Some points, one per row:
array([  5.,  -4.,  -5.,  -3., -16.,  -9.,  28., -48., -47., -46., -40., -39.])
array([-15.,  20.,   0.,  13., -42.,   5., -11.,   8., -13.,  10.,  -6.,   9.])
array([  1.,  32.,  -4.,  10.,  -3.,  -1.,  26., -12.,  25.,  15.,  32.,  12.])
array([ -2., -26.,  44., -22.,   5., -29., -37.,  21.,  22.,  -6.,   4.,  26.])
array([ 22.,  -7., -19.,  22.,   5.,   1.,  10., -35.,  15.,  19.,  15., -39.])
array([ 11.,  11.,  18.,   8.,  22.,  24., -30.,  -7.,  -3.,  10.,   9., -18.])
array([-26.,   9.,  -9.,  11., -14.,   1.,  28., -21.,  -2.,   8.,  34., -29.])
array([-64.,  28.,  42.,   6., -12.,  55.,   1., -15.,  42.,   4.,   2.,  21.])
array([ 10.,  22.,  30.,  -5.,   3., -19.,  -4.,   6.,  16.,  43.,  11.,  21.])
array([ -1.,  13.,  -8., -27., -27., -21.,  -5.,  -8.,   3., -27., -22.,  24.])
array([-14.,   7.,  12.,  -6., -16.,   6.,  37., -48., -47., -46., -40., -39.])
array([ 30.,   2.,  56.,   6., -33., -29., -15., -24.,  46.,   3.,  36.,  59.])
array([ -9.,   5.,  -6.,  23.,   1.,  30., -11., -10.,  39., -17.,   6.,  18.])
array([  4.,   4.,  -9.,  -7.,   7., -10., -17., -16.,  11.,   0.,   6.,   2.])
array([ -4.,  12.,   1.,  22., -14.,   1.,   1.,   7., -12.,   6.,  39.,   2.])
array([  0.,  14.,  -8.,  29.,  17.,   3., -12.,  19.,  14., -46., -40., -39.])
array([-34.,   1.,  17.,   7.,  31., -12.,  16., -48., -47., -46., -40., -39.])
array([-20.,   9.,   8., -23., -35.,   0.,  -3.,   4.,  10.,  11.,  34.,  10.])
array([-11., -18.,  24., -21.,  33.,  -9.,   9.,  33.,  -6.,  -2.,   0.,  27.])
array([ -8., -17.,   8., -39.,  13.,  -8.,  -1.,   7.,  30., -11.,  -5.,  34.])
array([-73.,  36.,  29.,  10.,  -8.,  33.,  12., -16.,   9.,  -6.,  31.,  -3.])
array([ 48., -16.,  13.,  17.,  18.,  37.,  24.,  17., -12.,  29.,  32.,  15.])
array([  7.,  -7.,   0.,  13., -40.,  62.,  26., -29.,   3.,   5.,   4., -13.])
array([-3., -7., 27., -4.,  2.,  3.,  6., 28.,  2., -3., -8., 18.])
array([ -6.,  18.,   5.,  -3., -14.,  -3.,  -5.,   2.,   3.,  21.,  -5., -15.])
array([  1., -13.,   1.,   5., -13., -20.,  -7.,  17., -39.,  12., -14.,   6.])
array([ -1., -48.,  -3., -20.,  -2.,  11.,  26.,   5.,   3., -22.,   4.,  30.])
array([-32., -29.,   1., -54.,  -8.,  14., -23.,   5.,  27., -20.,  24.,  12.])
array([ 21., -10.,  -9., -11.,  -8.,  -3.,  -4.,  -7.,   2.,  -6.,  33.,  31.])
Here are 12 more points, each followed by its number:
array([ -6., -11.,  19., -15., -36.,  -3.,   0.,   2., -28., -17.,  -5., -10.]) 0
array([  6., -10.,  21., -17.,   9.,   9., -31.,  -1.,  63., -17., -14.,  30.]) 1
array([ -2.,  -2.,  -1., -23.,   5., -10.,  13.,  28., -28., -20.,  27.,   5.]) 2
array([  4.,  27.,  26.,  -9.,  35.,   8., -28.,  -5.,  -2.,  12.,  41.,  -6.]) 3
array([ 19.,  12.,  15.,  25.,   2., -39., -12.,  -9., -47., -46., -40., -39.]) 4
array([ -1., -37.,  25.,   6., -22.,  -6., -26.,  31.,  15., -10., -11.,  28.]) 5
array([ -9., -37.,  16., -27., -27., -41.,   4.,  -8., -15.,  18.,  31.,  12.]) 6
array([ 52.,  27.,   9.,  22.,  32.,  28.,  20.,   1.,  16.,  24., -40., -39.]) 7
array([  2.,   1., -19.,  12.,  26., -24., -11.,  25., -32.,  26.,  16.,  27.]) 8
array([ 18.,  11.,  14.,  28.,  11.,  18., -12.,  -7.,  10.,  12.,   4.,  -6.]) 9
array([-10.,  39., -22.,  46.,  14.,  14.,  48.,  42.,   7.,  16.,   2.,  57.]) 10
array([  4., -23.,  -5.,  -4.,  27.,  -8.,   7.,  -8., -21.,  39.,  13.,  22.]) 11
Which of these numbered points is nearest to each point below, looking only along the 2 directions in which the first points spread most? Its number follows each.
array([ 11.,   1.,  -7., -27.,  -2., -27.,   4.,  -8., -18.,  29., -40., -39.]) > 0
array([ -2., -24.,  15., -37.,   4.,   5., -43., -20.,  20., -14., -15., -14.]) > 2
array([-1., -7.,  4., -1.,  6., -1.,  1., 12.,  1.,  6., 16.,  5.]) > 11
array([  3.,   4.,  17., -28., -23.,   3., -13.,   8.,  -3.,  23.,  15.,  30.]) > 1
array([-22., -18.,  -6., -21., -13., -25.,   7.,  15.,  11.,  -5., -40., -39.]) > 0
array([ 11.,  13.,  -6.,  14.,   7.,  20., -25., -30.,   1.,  13.,   8.,  17.]) > 9
Now 12 new points, numbered from 0 again:
array([ 34.,  -7.,  21., -47.,  21.,  -8., -25.,  36.,  24.,  21.,  -6.,  54.]) 0
array([  1., -10.,  13.,   1.,  -8.,   1.,  12., -41., -34.,  53.,  32.,  36.]) 1
array([  1.,  10., -29.,   7., -32., -23.,  -4., -27.,   4.,   4.,  -9.,  27.]) 2
array([ 15., -16.,   9.,   6.,  36.,  13., -45.,  16.,  34., -23., -40., -39.]) 3
array([ -6.,  -4., -22.,   9., -17.,   5., -30.,   9.,  13., -43.,   0.,  -1.]) 4
array([-11.,   9.,  36., -14., -22., -48.,  11., -12., -33.,  36., -40., -39.]) 5
array([ -4., -18., -32.,  13.,  -8.,  10., -24.,  11.,  57.,  -5., -50.,   2.]) 6
array([ 11., -14.,  14., -30.,   4.,   7.,  -2.,  37.,  11.,   4.,  15.,  43.]) 7
array([ 22.,   4., -23.,   4.,   4.,  18., -26.,  26., -47., -46., -40., -39.]) 8
array([  2.,  -4., -28., -35.,  -4.,  -7., -12., -23.,  -7.,  -7.,  31.,  -2.]) 9
array([ -9., -36.,  25.,  10.,  15., -16.,  36., -20.,  -7.,  23.,  29.,  11.]) 10
array([  6.,  -8.,  11.,  -7.,  -6.,  38.,   1., -16.,  19.,   6.,  14.,  -2.]) 11
The same question for these:
array([ -5., -41.,  23., -31., -33., -14., -13.,  27.,  17.,  -5.,  22., -39.]) > 6
array([  0.,  -5.,  24.,  -1.,  -8.,   2.,  11.,  22.,  11., -10.,  25., -15.]) > 10
array([ -8., -27.,  -9.,  -4.,   3., -34., -13.,  48.,  -1.,   9.,  46.,   2.]) > 7
array([ 60., -27.,   9.,  19.,  -1.,   7.,   2., -25., -47., -46., -40., -39.]) > 8
array([-71.,   1., -47., -17., -42., -19., -12., -35.,   6., -10.,   2.,  16.]) > 2
array([ 31.,  -2., -20.,   5.,  25., -24.,   5., -14., -40.,  -2.,  15., -37.]) > 5
